One vector is turned by the same rotation once a step. Each row is the vector after some number of steps, and that number follows the row.
The counts run from 0 to 541.
[ 27  38  13 -39  -4 -21 -47  47  -7   0  17 -14 -29  20 -52 -40 -19  58
  -4  -5  12  12 -14   3   0   7   3  11 -21 -28 -26 -57  12 -25  26  18
  40  -3 -10 -20 -21 -17 -10  22 -22  -8 -12 -29  14  12] -> 393
[ 21  56 -26   7  12  16 -39 -17 -13 -21   8  -5  39  14  16   5  14  46
 -42  11  14  54  32  23   0  -8  15  -6  -9   3  25  25 -20  25 -27 -37
  -5   7  -3 -17  14  19  16  43 -11 -16 -15  12  47  12] -> 106
[-51   2  14 -30  25  15 -22 -26   3  12 -33  12 -32 -15 -17   2  14 -69
  29 -27 -31 -15 -29 -52 -12   4  12 -15 -14  -4  -5  32 -28 -23  31 -16
 -17   2 -13  24  14 -47  38  -1 -12  -2  -6  -7 -20 -14] -> 500
[-47  13  12  27 -12  20 -50 -53  -7  -5 -23  -8 -12  32   8  -7  15   9
   7  32  21   8 -42  20 -39  -2  13 -17  22  12   0  22   7   7 -27  39
 -53  23  25  48 -11  15   7 -36   5  -4 -19  10 -15 -26] -> 137
[-38   5 -13   3  20 -20  27 -11  32  27 -59   7  40 -14  17  21  12 -14
  30  -6  34  12 -36 -30  40 -11 -18  -4 -27 -21  16 -10   1  37   4  39
  19   6 -18  17  -4   2  -4   8  10 -35  29  11 -10  34] -> 20
[ 52  32  23  -3  -1 -24 -20  64  36   2  60  21 -37 -17   4 -28  19  -4
  62   0  -7 -42  30 -26  29 -15  11   1 -25  -7  -4   0  25  -6  -8   9
  23 -22   9   8 -28  -3 -10  43 -46  -7  16   3  24  -1] -> 389
[ 43  10  12  39 -15  29   5  31  40 -20  33  31   0 -24  -1 -21  -1  34
  37 -18 -39 -21  14  26 -23  -9   9 -37 -43  12 -34 -16  -3   9 -32 -10
  -9 -15  25 -16 -34   9   8  -2  -5   7   1  -2  13 -45] -> 58
[-36 -40  13 -20 -33 -22 -17 -43   1 -17 -32  10  53  14  14  47 -23  47
  13  -8 -31  14  21 -16 -24 -35   7 -33  17  -7  32  20 -43  14   1   6
 -19  14  -2  18  -4  12   1 -36 -30  36  18 -20  18   8] -> 123
[-13  34 -22  16  -1   1  13  -1  40 -33 -31  67  31 -35 -12 -41  13 -30
  48 -30 -22  23 -18 -26 -12  -8   8 -27 -28  -3 -22  13  -3  12 -28 -18
 -28  19 -24  -9   4   1  27  -2   8 -24  33  13 -25  -4] -> 227
[  6 -14  -7 -19 -23 -33  27 -39 -15 -17 -61 -15  34 -12  20 -19 -29  28
  -3  13  46   4   1 -28  11 -48  22 -27  -9 -21   4  31 -49  26   3  20
   9  -9 -21  33  -3   6 -13  41 -30  -5  17   4  22  60] -> 453
[ -9  30 -56  -8  21  43  19  31  -4 -49  21  10   5 -39 -11 -38   4 -20
 -26 -34 -14  24  -9 -10  11  14  11 -20  -4 -18 -14  21  -4   4 -38 -35
 -30 -19  14 -44   3  10  45  50  -8  16 -14  -1  17  -9] -> 437
[ 66  56  25 -17   3 -21  -8  38   9   3  21 -13 -19  25 -10  28 -33  31
 -51  -2  16  -1 -32  -2 -34   0  -4   1 -23   4 -45 -53   1 -21  12  21
  25  -2   2   2 -15  17 -15  13 -32  -8 -24   3  -7 -13] -> 50
[  7   5 -10 -19  10  24  27   5  16 -12 -11  -3  -5 -35   8  -1 -41  50
 -47  10  29 -12 -39 -19  43  49  16  -4  -7 -21 -21  -9 -19 -19  28  66
  -1  13  26  -7 -15  26   3   5   3  11  10  40  -9  -4] -> 73
[ 57 -22  -4  -1  15 -24  19  23  34   5  27  10  20 -16  13  23 -20  19
  15 -22  14  -7  21  -7  42 -44  -7  31 -51  -4   6 -36 -25 -16  29 -17
  51 -16 -34   2   8 -31   2   9 -21   2   4 -18  19  52] -> 41
[-25   2 -14  32  20  24  -6 -38   2 -16 -38  -3  29   8 -36  38  10  12
 -34 -19 -15  30 -52  36 -16  17   9 -55  -8   7 -32 -23 -33   7  37 -32
  -3   1  -6  21  -5 -26  25 -15  28   2 -23   6  12 -58] -> 486
[-58 -20 -27 -58   3 -15 -18 -20  -2  25 -48 -19 -12  10 -36  21   5 -18
 -25 -28   7  15  -5   0  -4  28 -22  -7  43 -21  11  20 -22  21  40  -2
 -11  27  29  13  -3 -39  12  14   3  -7   1  -8 -29   7] -> 498
[ 16 -20   9 -30  -1 -18  26 -12  14  54 -38 -17 -14  -6   1   0  -2 -23
  16  19   9 -23 -42 -12  73 -40 -28   7  15  -8 -15   7   4   6  43   4
  51   9 -38  16  16 -31  11  16  22  -9  11  -5  24   0] -> 510
[ 12  21  -2  -3  42  24   5  39  42  27  13 -10  27  -2  56  22  27 -17
 -40 -15  47   3  -3 -11  43   0  -9  29   6   4  29  -6  11  45 -21   0
 -14  29  11 -27   6  23   6  11   2 -22   3  64  20 -22] -> 368
[ 13 -11 -16 -21 -25 -32 -30   0  -1 -19  -6  -9  35  25  25  21 -43  63
 -43   3  31  36  26  47 -68 -15  -2  23   0  20 -12 -25 -27  25  16  -5
   6  24  -9 -36  21  24 -32   5 -12  -5  -4 -18   2  28] -> 257
[ -6 -23  -5  18 -25  40 -52 -29   7 -10   0  -6  -4   9  13 -21  -1  46
  -3  -2   9 -10  60  32  -1   2  28 -19  15 -17  42  20   0  -5  -7   1
 -24   2  68  -1 -42  14  16  -2 -20   9   4   0  74 -10] -> 128
[ 21  42  29  32  37  33  10   5  31   8  35   7 -27   1 -25   6  51 -50
  -8  10 -10  -3 -41 -20  61  -1 -13 -26  -1  -6 -11  23  23 -27 -27 -32
   6 -15 -16  35 -17   2  45  18  -5   3 -10  32  15 -40] -> 161
[-33 -13  -6 -32  34  17 -22  18 -11  30  36 -19  -9  -6  20  60  -6 -50
 -56 -17   4  -7 -17  -2  13  41 -14  36   5 -20  20  10  24 -21  34 -10
  -2  10 -11 -20  20 -11  18  26 -17  11 -35   9   6 -17] -> 153
[-37 -31 -32  20  39   6   0 -33  20 -42 -23  -7  29 -33 -10 -21  -9  21
  -8  19  -5   5 -35   0  -9  25  17 -25 -23 -20  -2 -25 -47  14  36   0
 -10   6  -8 -14  -8 -49   6   6   0  -2 -39  -3  30 -35] -> 281
[ 38   6   9  41 -42  -5  18   5  36 -20  13  24  21  12 -12  -4  -2  23
  62 -11 -21  10  27  22 -38   4   6 -57 -24  18 -43   4 -14  31 -37  -9
 -27  -7  44  15 -15  23  19  -9   7  -9  26   6 -22 -24] -> 57
[ -4  22 -48 -30  29 -11  -3 -11 -23  24   1  -3 -13 -39  19 -31 -22  16
 -15   4   9  11 -62  21 -31  36   9  19 -58 -11 -58  24   5  -9  41  -8
  -1 -11 -27  -5  29 -19   0  51  34   7 -28   5 -19  -3] -> 85
[-15  64 -39 -11  -6 -10 -64  11  -8  -4  22  15 -20  -3  21 -20   3  -4
  59  -5  -9  33  23  -5 -16  14  13  25 -11   1  21  17  -7  12 -63   2
 -30   5  -8 -19  45 -13  11  26 -18 -15  14 -15 -27  63] -> 240
[-44   8   3   5  22  32  -5  23  18  22  -5 -23  20   3 -20  37  39  -8
 -17 -45  22  11   2  36 -11  43  -2 -18   0 -27  22  -6   5  33   2  12
 -30  11  84  -4 -18  37  12   8  10 -23  -6  44  -6 -34] -> 3
[ 24  27  -7 -10 -43  37 -62  30   8  37 -23  15 -18  29 -33  14 -11  24
  13 -25  25  23  46  41   5 -24  -9  29  15  -9  28 -13  31 -58  -8  -8
   9  27  19  -8  -9  26   8 -26  -4 -20  42  -7  29  23] -> 186
[ 16  62  -3 -26 -44   2 -31  27  12  23  -6  31  15  19 -14   4  28 -32
  22 -45   3  26  37   5 -22  -3 -27  17  18   5  -5  28  32  -1 -40 -44
 -21  13 -12 -11  21  39  20  -2  -8 -24  44  16 -22  10] -> 378
[-34 -32 -25  20  30  61  -2 -30  -4   8 -29  -7  29   1  -8  -2  11  39
 -35 -24  15  28 -45  60 -11   9  31 -21   2 -10  -5 -21 -13 -11   9 -23
 -12   4   4  13 -10   5  35 -17  45  13 -19   2  21 -39] -> 142
[-38 -50  31  -6  -3 -14 -32 -36   8  -9 -18 -12 -20  24  35  11 -16 -28
  -4  41 -13 -40 -51 -51 -16  -8  12   2  15  29   2 -13  -4  -6  21  36
  -6  20 -35  18   0 -33  -6 -38 -28  16 -20 -21  20 -37] -> 135
[-59   0 -41  -8   0   6 -11 -58 -23  13 -46 -15   1  -9   1  -2   2 -17
  29  -8 -14  25 -61   1  -3   8   9 -15 -10  -3 -17  41 -30 -10  -8 -25
 -28 -10 -33  20  29 -34  44   7  34  39 -12 -30 -28  26] -> 294
[  0 -19  12 -12 -22 -55  20  20  38  -9   8   3  44  14   6  23  28  14
  39 -26 -13  17  38 -30  50 -28  -8   3   6 -17  35   0 -17  47 -17  33
  -4  12   2   7   5  -9  -7   4 -40 -18  33   2   5  48] -> 386
[-10  13 -19 -39 -45 -11 -54  -7 -40  -9 -18 -28  28  38 -43  20  -7  55
 -44 -27 -31  40  -7  30 -35   9  -1 -26  33 -18 -10   8 -10   5   0  13
  -2  -9  34   4  18  25  20   9  -4  39  -6 -35  -2   4] -> 119
[ -2  17 -73   4 -18  12 -31 -10 -20   6 -12   8  13 -27  46 -10 -19  27
 -28  34  18  26  -9  35  -6  51 -19  21  18  -6 -14  15  17  32   0   7
 -31  56  19 -34  26  17  -5  13  34 -12  14   0  -3   3] -> 83
[-23  -9   9 -11  52  56  12  29  16  20  16  -1   0  -9 -57   9  21 -19
 -11 -56  14   8  -9  39 -15  37   7 -34 -39 -24  -2 -13  -6  -7  20 -23
 -10  -9  49   0 -26  12  28  19   4 -10 -33  33  -3 -39] -> 4
[-25  16  24  -1  23  20 -74   3  15  30   9  16 -23 -21  39  -5  14 -21
  11   5 -33 -26  -9   6 -52  13  11 -19 -39   9  -1 -18  48 -19  21  22
  -6  15  14 -10 -22  -3  -6  -4 -18   0  -8  -5  28 -67] -> 344
[ 27 -34  33 -10 -11  10   0   8  12  28 -17 -27 -12   1 -27  18 -20  30
 -29  -7  17 -25  -7  22  26  -4 -25 -25   8 -18   2 -23  12 -26  56  18
  39  -2  25  26 -40  12  -2 -17 -10   3   1   0  65 -45] -> 336
[ 32  53 -22 -20 -18  21 -13  11   2 -11 -26   8   8  -3  -4 -17 -39  50
 -31 -28  56  42  26  -6  12  -1  35  26 -18 -26  15   6 -37 -24 -36  -5
  -7  11   3   1  13  33  31  22  -8  -8  12  18  -1  65] -> 244
[ 28  27 -18   8 -30  31 -27   5 -25  -1   6 -29 -46  19  -8 -72 -13  12
   1  20  19  -7  10  41 -31 -37  29  -3  10  11 -17  14  -3   1 -45 -37
  -3 -19  14  -4 -18  25  21  19 -21   5  -4 -38  47   4] -> 459
[ 27  58   0 -22  14   0 -18  54  12  27  47  15  22  -9   4  37  23  -2
 -36 -38 -34  27  -1  -3  10   8 -17   9 -19 -24   5  -7  29 -17 -12  -7
  16  -8 -27 -39  22   8  14  24 -12  18  11  -8   8  -1] -> 380
[ 51  -4  30  -3  28  30  -3  46  29  30  45   2 -39 -10  30 -26  -9  22
   6 -11  35 -36   1  33 -21 -21  18  -1 -55  12 -12 -39  26 -21  17  11
  16  -4  16 -13 -42  13  -6   8  -4 -20 -14  15  26 -40] -> 197
[-12 -55   6 -19 -19  -2 -42 -38   7  14 -29 -33  -8  34 -26 -12 -34  33
 -30  32  62  -8  12  25 -21  15   0  -6  31  -8   5   5 -16  16  53  29
  -5  20  36  20 -30 -18 -14  -6 -10  -8  -8  -4  29   8] -> 132
